[157 139 157  86 142 127 151  91 134 101 105  80 105  74]  K926
[111 106 190 133 113 173 103 140 150 133 173 126 158 167]  K989
[139 149 162  84  83 119 123 128 138 128  89 117 139  89]  K138
[163 131 112  58 113 120 159  85 142  90 107 125 191 110]  K74
[183 125 134  69 126 124 156  84 143  87 192 102  84 104]  K263
where: [58]  K74, 4
where: [190]  K989, 3
where: [90]  K74, 10
where: [191]  K74, 13
where: [104]  K263, 14
where: [110]  K74, 14
where: [101]  K926, 10

[175  71 125 123] = K657
[ 72  71 125  72] = K319
[ 71  71 125 123] = K844
[ 72  99 180 156] = K739
where: [156]  K739, 4
asked: [ 72  71 125  72]  K319
asked: [ 71  71 125 123]  K844
asked: [ 72  99 180 156]  K739
where: [99]  K739, 2
where: [180]  K739, 3

[ 98 126 142 113 126 163 127 168  73 132 120  79  83 118] -> K127
[110 111 127 116 118 120 114 120 128 108 115  72 131 110] -> K63
[109 120 115 125 119 109 126 144 106  81 109 130 144 126] -> K13
where: [73]  K127, 9
where: [163]  K127, 6
where: [132]  K127, 10
where: [79]  K127, 12
where: [131]  K63, 13
where: [142]  K127, 3

[126 130 128 130 130] = K143
[131 106 119 174  99] = K517
[129 104 130 197 125] = K412
[125 126 126 129 118] = K67
[120 129 111 152 110] = K848
where: [99]  K517, 5
where: [119]  K517, 3

[148 106 117 129 148 120  95 140 111  74 109 156  89 145 156 148 169 145
 114 103 131 130 132 121 166 153 129 126 151  82 161 113 156]  K886
[158 113 141 156 121 126 173  83 119 109 114 110 141 136 110  99 159 121
 123 158 133 146 141 108 121 118 113 132 170 191 141  95 109]  K672
[158 113 141 156 121 126 173 140 119 109 114 110 141 136 110  99  91 121
 123 133 133 132 141 108 121 118 113 132 170 191 141  95 109]  K238
where: [111]  K886, 9
where: [166]  K886, 25
asked: [158 113 141 156 121 126 173  83 119 109 114 110 141 136 110  99 159 121
 123 158 133 146 141 108 121 118 113 132 170 191 141  95 109]  K672
asked: [158 113 141 156 121 126 173 140 119 109 114 110 141 136 110  99  91 121
 123 133 133 132 141 108 121 118 113 132 170 191 141  95 109]  K238

[176  85 155 109 107 130 101 160] : K638
[167  82  83  70 172 144 114 194] : K85
[ 97 186 102 183 135 159 188  96] : K456
[200 145 166 152  73 192 180 195] : K990
where: [167]  K85, 1
where: [195]  K990, 8
where: [176]  K638, 1
where: [192]  K990, 6
where: [130]  K638, 6
where: [144]  K85, 6

[121 107 119 134  85 133 114 123 116 109 143 103 104 106 114 137 148] : K102
[118 143 166 132 144  99 115 144 132 152 108 122 158 112 130 171 142] : K891
[122 146 152 117 154 113 122 153 128 151 114 121 186 137 153 156 121] : K416
[129 102  98 126  89 159 120 117 105 104 147 109  99 115 122 123 140] : K611
[117 118 135 148  98 123 107 128 121 122 131 102 105  91 107 148 162] : K156
[111 122 143 152 111 111 105  90 126 127 127 108 120  88 113 159 163] : K809
where: [133]  K102, 6
where: [88]  K809, 14
where: [162]  K156, 17
where: [91]  K156, 14
asked: [118 143 166 132 144  99 115 144 132 152 108 122 158 112 130 171 142]  K891
where: [116]  K102, 9
where: [119]  K102, 3

[135 127 130 137 151 117 138 130 133 121 106 146 134 127 130 133]  K250
[115 122 116 119  89 144 114 136 122 140  87 112 117 138 136 126]  K895
[113 133 121 123 137 146 123 112 119 134 128 127 114 127 112 122]  K662
[119 135 120 128 158 139 132 109 121 128 170 107 119 123 128 125]  K627
[119 135 120 128 158 139 132 109 121 128 122 107 119 123 109 125]  K239
where: [116]  K895, 3
where: [144]  K895, 6
asked: [135 127 130 137 151 117 138 130 133 121 106 146 134 127 130 133]  K250
where: [106]  K250, 11

[206 153 167  87 100 174 115 121  48  93 122  64] : K145
[ 80 138 175  99 160 119 164 204  50 113 196  91] : K414
[182 184 144 143  48 191  47 153 112  89 121 105] : K728
where: [87]  K145, 4
where: [143]  K728, 4
where: [47]  K728, 7

[144 173 121 125 131 126] = K859
[188 138 122  70 122 112] = K913
[100 120 140 189 101 190] = K372
where: [100]  K372, 1
where: [188]  K913, 1
where: [131]  K859, 5
where: [70]  K913, 4
where: [189]  K372, 4
where: [144]  K859, 1
where: [120]  K372, 2

[142 156 123 144 116 125 128 128 133 127 138 127 130 142 127 130 130 131
 128 127 141 123 126 125 135 149 133 128 130  64 124 121 112 103 130 135
 124 133 126 131 126 129 129 143 134 125 128 165 124 129 131 129 130 134
 126 136 138 128] -> K5
[137 157 124 125 109 115 133 123 121  67 155 127 129 151 125 128 125 170
 130 130 126  87 129 120 127 182 142 121 130  95  96  90 104 127 133 133
 110 134 126 132 118 136 134 139 129 116 130 195 136 122 140 135 134 142
 127  99 180 115] -> K927
[114 134 126 119 141 130 132 117 117  99 141 120 124 136 127 128 133 156
 128 127 123 102 130 114 116 160 130 122 130 119 116 119 132 140 129 121
 119 134 129 143 126 123 133 145 123 125 126 144 148 128 129 128 125 132
 128 119 150 113] -> K758
[117 145 125 115 128 122 135 113 109  57 155 116 124 145 126 128 132 182
 128 130 115  78 127 108 116 190 139 117 132 103  98 101 124 145 132 122
 110 135 129 144 119 126 137 147 124 118 127 177 153 125 138 118 129 140
 127 103 181 103] -> K45
asked: [117 145 125 115 128 122 135 113 109  57 155 116 124 145 126 128 132 182
 128 130 115  78 127 108 116 190 139 117 132 103  98 101 124 145 132 122
 110 135 129 144 119 126 137 147 124 118 127 177 153 125 138 118 129 140
 127 103 181 103]  K45
where: [151]  K927, 14
where: [153]  K45, 49
where: [101]  K45, 32
where: [87]  K927, 22
where: [157]  K927, 2

[ 98  89 111 115 127] = K604
[ 92 200 157  81 126] = K357
[111 110  66 147 112] = K622
where: [112]  K622, 5
where: [157]  K357, 3
where: [66]  K622, 3

[131 112 170 198 135  82 138 110 128 184  83 194 185 171 132 151 103  67
  77 160 152 198  69  80  93 175  90 186  73 163  66 131 152  68 108 162
 190 148 167  89 180 116 112] -> K621
[ 63 143 159 184 196 116 176  96 148 166 118 109 188  74 122 115  73 164
  85 194  78 101 137 127 108  70  99 100  90 149 154  81  58 115 162 173
 134 164 112  67 120 109 114] -> K187
[196 100 109 161 129 140 147 156 156  69 166 121  60 181 189  77 198 161
 196 136 174 180  85 146 140 104 184 197  73 188  73 156 167 101 176 125
  87 157 133  93  80 198  67] -> K351
[196 100 109 161 129 140 147 156 156  69 168 121  60 181 189  77 198 161
 196 136 174 180  85 146 140 104 182 136 156 106 184 102 174 184 114 122
 111 180  80  90  63 179  66] -> K134
[116 172 147 151 148 190 132 196  94 166 100 161 166 141  70 175 170  65
 169  65  60  92  73 177 198 178 163 149 117 100  87 183 164 158 165 151
 133 196 168  78 115  94  68] -> K685
[116 112 170 198 135  82 138 110 128 184  83 194 185 171 132 151 103  67
  77 160 158 198  69  80  93 175  90 186  73 163  66 131 152  68 108 162
 190 148 167  89 180 116 112] -> K55
[106 171 189 152  97  60 123  68 121 190  80  78 196 154 120 102 113 166
  67 152  78 158  83  70  68 174 176 178 195 159 130  64 115  77 155 163
 189 135 104 160 153 106  84] -> K743
where: [137]  K187, 23
where: [169]  K685, 19
where: [111]  K134, 37

[123 154 144 136 131 114 127 144 143 102 124 125 130  93 107  93 121 110
  95 119 117 142 128 133 152 118 136 164 143 114 115 133  69 104 108 120
 139 115 116  96 145 128 142 142 137 111 141  91 104 177 138 125 134] : K987
[125 116 124 142 129 127 151 101 123 155 115 112 137 176 107 125 111 151
 124 129  98 126 112 117 127 138 117 116 151 122 117 122 149 140 147 160
 115 128 130 117 114 114 128 131 137 130 123 152 107 134  87 124 131] : K885
[131 111  93 125 113 142 132 147 112 151 132 116 113 134 131 143 113 162
 176 139 181 141 157  94 112 138 110 108 121 127 140 140 167 139 139 152
  94 134 149 156 104 136  82 106 135 166 101 130 148 110 137 138 162] : K402
[165 138 133 120 113 105 117 115 139 139 120 107 132 163 127 151 139 112
 107  99 103 111 108 128 104 132  91 113 106 117 112  86 133 157 150 117
 138 161 140 135 119 141 138 106 157 102 125 134 168 139  99 132 116] : K867
[125  99 109 140 137 156 154 108 111 166 121 134 134 159 129 132  94 174
 176 148 143 125 137 104 125 141 139  92 142 145 145 139 178 141 148 158
 107 135 136 157 116 117 105 119 107 157 118 174 108  88  99 139 139] : K581
[132 134 150 153 139 125 141 127 124 114 135 140 165 111 131 119 160 122
 112 126 107 104 109 140 141 124 163 135 140 150 116 123  84 104 129  98
 144 128 102 119 154 131 182 122 109  91 146 132  90 122 116 137  91] : K31
[130 143 149 111 157 129 132 108 125 108 134 131 147 131 127  86 154 113
  96 131  83 114 108 161 149 135 144 143 135 120 109 137 126 105 111 109
 116 117 106  93 125 116 168 167 115 133 139 133  99 133 130 126 103] : K852
[101 107 162 122 114 111 143 107 101 114 132 106 158 151 118 145 183  98
  76 132  65  98  92 190 119 109 113 165  86 136  91  74 132 141 134  97
 162 101 119  87 146 107 194 158 154  74 126 133 125 134 128  57  88] : K488
[157 122  75 155 128 146 143 127 124 178 128 132 118 150 137 142  73 193
 197 129 184 141 146  67 115 157 132  62 132 142 159 165 166 131 151 166
  99 161 136 182 100 145  76  71 107 175 115 155 126  88  90 189 157] : K940
asked: [125  99 109 140 137 156 154 108 111 166 121 134 134 159 129 132  94 174
 176 148 143 125 137 104 125 141 139  92 142 145 145 139 178 141 148 158
 107 135 136 157 116 117 105 119 107 157 118 174 108  88  99 139 139]  K581
asked: [101 107 162 122 114 111 143 107 101 114 132 106 158 151 118 145 183  98
  76 132  65  98  92 190 119 109 113 165  86 136  91  74 132 141 134  97
 162 101 119  87 146 107 194 158 154  74 126 133 125 134 128  57  88]  K488
asked: [157 122  75 155 128 146 143 127 124 178 128 132 118 150 137 142  73 193
 197 129 184 141 146  67 115 157 132  62 132 142 159 165 166 131 151 166
  99 161 136 182 100 145  76  71 107 175 115 155 126  88  90 189 157]  K940
asked: [132 134 150 153 139 125 141 127 124 114 135 140 165 111 131 119 160 122
 112 126 107 104 109 140 141 124 163 135 140 150 116 123  84 104 129  98
 144 128 102 119 154 131 182 122 109  91 146 132  90 122 116 137  91]  K31
asked: [130 143 149 111 157 129 132 108 125 108 134 131 147 131 127  86 154 113
  96 131  83 114 108 161 149 135 144 143 135 120 109 137 126 105 111 109
 116 117 106  93 125 116 168 167 115 133 139 133  99 133 130 126 103]  K852

[125 161  96  70 132 113 167 122] = K462
[135 152 104  95 118  94 166 123] = K614
[156 158 104  85 114 107 172 114] = K258
[111 157 107  78 110 123 185 112] = K704
[110 161 106  83 115 116 182 112] = K586
[117 163  97  82 131 100 158 115] = K90
[132 152 106  86 110 110 184 118] = K944
[123 163  96  76 130 107 164 118] = K375
[110 161  97  70 128 122 178 116] = K900
[127 158 102  73  84 123 184 113] = K378
[133 155 104  96 128  94 158 124] = K712
where: [155]  K712, 2
where: [83]  K586, 4
where: [167]  K462, 7

[139 126 143 143 123 135 128 127] : K538
[144 112 171 145 129  76 155 100] : K24
[144 113 176 151 128 148 154 100] : K2
[144 120 205 199 119 120 138 105] : K30
[139 126 147 161 121 135 130 122] : K571
[144 113 173 149 128  81 153 101] : K555
[144 117 205 199 119 109 143 100] : K484
[139 126 147 163 120 135 128 127] : K854
[144 112 175 149 129  77 155 100] : K149
[144 112 176 142 129  75 155  99] : K961
where: [151]  K2, 4
asked: [144 112 171 145 129  76 155 100]  K24
where: [123]  K538, 5

[ 95  87 127 199 117]  K251
[151 133 117 116 118]  K785
[141 125 130 116 128]  K869
[162  95 115 120 118]  K601
[143 126 117 121 125]  K995
[114 126  96 168 120]  K719
where: [133]  K785, 2
where: [96]  K719, 3
where: [115]  K601, 3
where: [199]  K251, 4
where: [114]  K719, 1
where: [128]  K869, 5

[ 69 186 121  61 134 119 110 137 143] : K788
[144 124 129 129 153 139 133 115 107] : K379
[123 142 147 138 141 198 135 135 110] : K317
[136 182 141 171 143 101 123  99 128] : K877
where: [198]  K317, 6
where: [69]  K788, 1
where: [147]  K317, 3
where: [142]  K317, 2

[105 140 134 130 135 127 146 121 156 123] = K142
[118 134 154 139 152 123 157 138 140 153] = K135
[105 137 123 144 139 129 148 157 135 119] = K520
[120 114  84 187 143 119 151 178 119 125] = K27
[110 144 154  99 124 121 124 166 104 120] = K625
[148 125 109 165 153 108 146 128 147 129] = K914
[110 144 154  99 124 147 124 166 138 120] = K21
[138 134 126 100 110 144 102 119 120 106] = K845
[127 102 136 148 131 107 141 133 123 178] = K976
[145 103  94 118  90 135  90  74 122 122] = K92
asked: [145 103  94 118  90 135  90  74 122 122]  K92
asked: [120 114  84 187 143 119 151 178 119 125]  K27
asked: [105 137 123 144 139 129 148 157 135 119]  K520
where: [137]  K520, 2
where: [165]  K914, 4

[183 102 108  95 172 160 102 111] : K229
[ 90 169 164 111 121  81 169 154] : K23
[131 108 136  83 145 136 108  82] : K137
where: [81]  K23, 6
where: [82]  K137, 8

[146 105 147 148 171 153 146  78  77 156 134 126 150  73 116  97 148 152
 109  69  72] = K101
[106 116 106 105  89 119 107 127 127 101 140 159 104 127 149 104 105 102
 114 131 146] = K834
[ 77 170  84 177  72 154  78 160 160  77 140 142  76 166 146 153  77  78
 174 178 166] = K829
[117 107 122 119 152 184 118  72  72 129 169 164 121  73 160  89 120 123
 112  94 151] = K969
asked: [146 105 147 148 171 153 146  78  77 156 134 126 150  73 116  97 148 152
 109  69  72]  K101
where: [97]  K101, 16
where: [178]  K829, 20
where: [169]  K969, 11
where: [164]  K969, 12
where: [102]  K834, 18

[125 171  97 200  98 138 149 109  94  98] : K481
[125 130  97 200  98 131 154 122 182 107] : K236
[112 108 191 131 142 136 134 135 119  91] : K371
[120 127 172 177 148 103 128 112 206 146] : K971
where: [108]  K371, 2
where: [172]  K971, 3

[ 95 114 148 147 134 115  91 159 119 121 102 148  87 155  91 126 111  90
 111 104 115 144 140 139 101 141 136 120 129 137 157 134 163 103 123 151
  84 108  88 117 120]  K177
[114 124 142 130 130 118 113 139 122 128 117 136 129 142 106 128 119 116
 121 118 122 135 131 132 111 134 137 126 126 135 140 131 144 114 123 136
 115 115 109 122 127]  K442
[117  95 125 172 137 166 115 153 144 104 120 148 136 122 172 123 144  71
 119 121 122 120 148 136 173 123 114 118 160 105 137 128 132 145 148 164
  56 158 125 145  89]  K233
[ 94 106 135 156 136 125  91 159 123 115 101 152 136 152 104 124 116  77
 110 104 114 140 145 140 115 138 171 120 136 130 156 134 163 108 126 159
  69 116  89 122 111]  K815
[162 131  86 125 125 160 165 102 146 126 156 115 126  93 189 128 154 149
 143 154 142 106 122 119 178 112 105 132 141 107  98 121  88 166 142 116
 150 165 174 147 121]  K260
[151 161 153  84 119 104 155  94 119 150 146 104 119 121 108 133 122 190
 143 144 141 127 107 117 105 127 133 139 103 142 109 126 109 126 116  87
 204 113 147 119 164]  K52
[146 138 122 114 124 131 147 110 131 133 141 117 125 115 141 130 135 153
 137 142 135 122 121 122 136 123 122 132 125 126 114 125 111 139 129 113
 157 136 147 132 136]  K682
[142 124 102 134 128 149 143 142 138 123 138 124 129 111 164 126 142 128
 133 139 133 116 128 124 158 119 115 128 140 114 117 124 110 148 139 127
 125 151 149 139 119]  K746
[137 108  80 155 132 168 138 133 146 112 136 133 134 107 185 125 151 102
 130 138 131 112 137 128 181 118 108 123 155 104 119 125 111 157 147 147
  93 166 149 147 100]  K878
asked: [114 124 142 130 130 118 113 139 122 128 117 136 129 142 106 128 119 116
 121 118 122 135 131 132 111 134 137 126 126 135 140 131 144 114 123 136
 115 115 109 122 127]  K442
asked: [146 138 122 114 124 131 147 110 131 133 141 117 125 115 141 130 135 153
 137 142 135 122 121 122 136 123 122 132 125 126 114 125 111 139 129 113
 157 136 147 132 136]  K682
asked: [142 124 102 134 128 149 143 142 138 123 138 124 129 111 164 126 142 128
 133 139 133 116 128 124 158 119 115 128 140 114 117 124 110 148 139 127
 125 151 149 139 119]  K746
where: [86]  K260, 3
asked: [137 108  80 155 132 168 138 133 146 112 136 133 134 107 185 125 151 102
 130 138 131 112 137 128 181 118 108 123 155 104 119 125 111 157 147 147
  93 166 149 147 100]  K878

[132 118 110  94 125] : K771
[151 187 140  94  95] : K565
[132 118 110 125 106] : K199
[132 151 110  94 125] : K615
[141 138 105 153 153] : K887
where: [105]  K887, 3
where: [141]  K887, 1

[129 127 127 131 168 187 136 127 128 125 129 131 128 123 127 129 128] = K641
[128 188 141 128 143 184 151 128 127 130 128 128 127 124 129 126 123] = K655
[129 131 129 128 129 169 190 134 129 123 129 127 126 125 128 127 118] = K305
[131 175 177 130 128 128 130 124 129 127 139 129 131 130 127 129 128] = K767
[126 130 128 124 130 134 128 126 127 127 127 132 139 204 155 129 128] = K646
[129 127 164 186 135 130 128 128 129 127 132 128 132 129 137 123 127] = K828
[126 130 131 127 127 138 189 157 128 129 127 130 127 129 129 130 112] = K724
[126 129 120 128 126 128 126 129 129 147 202 148 125 129 127 129 130] = K397
[128 127 119 130 128 130 131 131 129 151 205 142 128 128 130 126 131] = K311
where: [119]  K311, 3
asked: [126 129 120 128 126 128 126 129 129 147 202 148 125 129 127 129 130]  K397
where: [187]  K641, 6
where: [147]  K397, 10
where: [148]  K397, 12
asked: [131 175 177 130 128 128 130 124 129 127 139 129 131 130 127 129 128]  K767
where: [142]  K311, 12

[114 126  94 167 107  89 173 113 111] = K679
[132  95 123 159  85 127  85 143 110] = K858
[130  95 123 159  85 127  85 143 110] = K588
[132 109 123 159  85 127  85 143  84] = K898
where: [126]  K679, 2
where: [167]  K679, 4
where: [94]  K679, 3
where: [114]  K679, 1
where: [111]  K679, 9
asked: [132 109 123 159  85 127  85 143  84]  K898

[138 159 112 100] = K259
[189 187 167 120] = K459
[185 113 130 149] = K287
[105  99 105 135] = K514
[126 155 126 134] = K967
[112 118  97 112] = K446
[109 110 122 129] = K978
[ 94  96  95 127] = K370
[155 190 127 103] = K359
[ 87  92  94 156] = K166
[156 153 154 130] = K761
where: [153]  K761, 2
where: [129]  K978, 4
where: [100]  K259, 4
where: [187]  K459, 2
where: [189]  K459, 1
where: [167]  K459, 3

